One turn moves every row onto another: examples first, then more rows asked
ros: [ 20 -22 -13  16 -25  13 -29  -2 -22   2   5   1  -8  27 -19  -3  19   0
   3  26   3   5  11  -1]
sinur: [ 22 -14 -20  -4 -30  30 -20   3 -17 -21  22  21   0  14 -25  36  -3 -21
  17  17   7   3   0 -30]
Vak: [ 19  -1 -28   2 -38   5 -14   0 -15 -16  32 -14   7  44 -22  -3  -2   2
   7   2  21  10   3  -9]
paf: [ 42 -23   5   2 -18  33 -15  12 -16  -6  27  17  11  34 -33  20  14   1
   5  11  -8  -7  19 -36]
feg: [  7  -5 -16   2 -20  -5  -4 -13 -14 -14   7  10   4  28 -19   8   3  18
 -24  21  18 -11  21  -6]
sipi: [ 18  25  -5  -8 -17  20 -14 -26 -43   2  21  -4   0  36   2   2  -8   3
  -1  -2  17  -9  14 -26]
gude: [ 42 -16   1   1 -29  30  -8   6 -30 -10  21  16  21  17 -45  21   6  13
   4  20  17  -6   8 -24]
tel: [ -4  18  -8   2 -11   6 -16 -12 -37   3  23  28   8  29  -4   7   6 -11
  15   4  37 -12   7 -22]
luda: [ -5 -19 -14   2 -22  -2 -27 -15 -16   4  17  -7  -3  34 -17  16  13  -2
  -8  15  -3   0  28 -17]
leri: [ 48  -6 -12  -6 -12  25   5  -3  -6 -16  17  20   2  17 -22  30   1   5
   8  14 -10   3  16 -40]
kimo: [ 14   5  -8  -2  -7   4 -15  -6 -41   1  44   9   6  29 -20  25  -4  -3
  27  25  27  18   6 -41]
nom: [  3   6   7 -15  -3  24  -4  10  -9  -2  33  16  -9  24 -11  16  -1   4
 -12  18  14 -10  22 -47]
Sirit: [ 39 -21   0  -1 -27  26  -5   8 -31  -8  20  16  16  16 -43  28   6  15
  11  19  21  -8   5 -24]
vusu: [ 28 -10 -20  -5 -27  30 -18  -1 -13 -23  25  22   1  17 -19  42  -7 -15
  14  16   6   0   3 -31]
lesal: [ 14  -8 -23  11 -25 -11  -6   1  -7 -26  25  14  -6  45 -24 -15  15  10
  -1   7  15 -12  13 -22]
nal: [  6   5  -2 -17   4  13  -5 -11 -28  -2  41   9 -14  19 -13  26   2  -6
   8  29  14   5  17 -44]
Sonak: [ -2   6   1   8 -10   2 -11  -9 -36  22  15  20  10  25 -13   0  19   8
  19  -2  29 -12  15 -38]
mup: [ 19   5  -3  11 -18   2 -14  18 -27   2  37  18  15  39 -25   9  -3  14
  26  12  31   8   5 -51]
gamag: [ 11  27  -2  -8 -12  22  -9  -8 -17   8  37   4   0  33  -1  -5  11  -8
  11 -13  11  -9  18 -38]
rusi: [ 12  21  -9   4 -18  -3 -21 -16 -38  -3  22  12 -12  45  -1  -1   4  -8
  24  -6   8 -15  15 -38]
zir: [ 15   9   5   2 -16  15  -2  26  -9   1  27  21   9  32 -19   7  -5  22
  -1   9  27  -7  14 -50]
salo: [ 34 -12 -22  17 -26  11 -16 -14 -12   0   5  -6  -7  19 -17  -9  18  18
   6  19  -2  14  11 -20]
fonad: [ 12   7  -2  -4  -9  10   0 -18 -38  10  10   2 -15  31  -6 -12  12  14
   6  -7  13 -17  17 -43]
beliv: [ -2   4  -1   0 -23  16 -22   1 -40  11   8   9  -3  42  -3  -5   0  -1
   6  -9  25 -21   9 -28]
vetor: [ 10  20   4  -4 -15  21  -6  -8 -27  26  20   0  16  24  -8   0   8  13
   6 -10  23  -5  18 -35]
mur: [ 23  -4 -14   7 -30   2 -13  -3 -19 -12   2   7 -14  14 -22   4  12   9
   5  32  14  -6  10   9]
nat: [ 24   2 -20  12 -41   1 -24  -3  -4 -23  18   7 -22  20 -18  -3  18   3
  11  22   2 -12  12 -11]
Peg: [ 12  24 -11   0 -20  -5  -1 -10 -41   3   1  13  -3  30  -5   3  -8  12
  19  -3  29 -14   6 -26]
mus: [ 33   5 -25  13 -44  20 -29 -11  -5 -16  18  -7  -4  21 -13  -2   5  10
  -1  16   4   5   8 -13]
Pelam: [ 16  -6 -27  -3 -25 -11  -1 -18 -17   1  19 -22  -5  25 -24   8   9  12
  17   8   3  16  16 -23]
ranit: [ 41 -15   3   3 -20  28 -15  11 -12 -10  24  21   9  30 -34  18  14  -2
   4  14 -15  -6  23 -38]
leso: [ 42   0 -15  -7 -16  23   5  -2  -7 -17  11  20   1   9 -25  32  -1  -1
   9  18 -10   5  15 -36]
pozi: [ 29 -25 -13   3 -28  14  -5   2 -27 -17  22  23  -4  10 -44  20  17   1
  29  19  15  -7   0 -41]
vod: [ 11  34 -12  -8  -6   6   3 -17 -25  -6  30  20  -5  24   0   1   6  -7
  17  -1  25  -9  10 -30]
gugu: [ 27 -25 -14   2 -27  12  -9   2 -23 -19  24  27  -6  12 -37  30  13  -1
  31  17  14 -11   1 -41]

pozi turns into gude
vetor turns into gamag
nom turns into nal
Now find these:
Peg turns into beliv
lesal turns into feg
ros turns into salo
leri turns into vusu

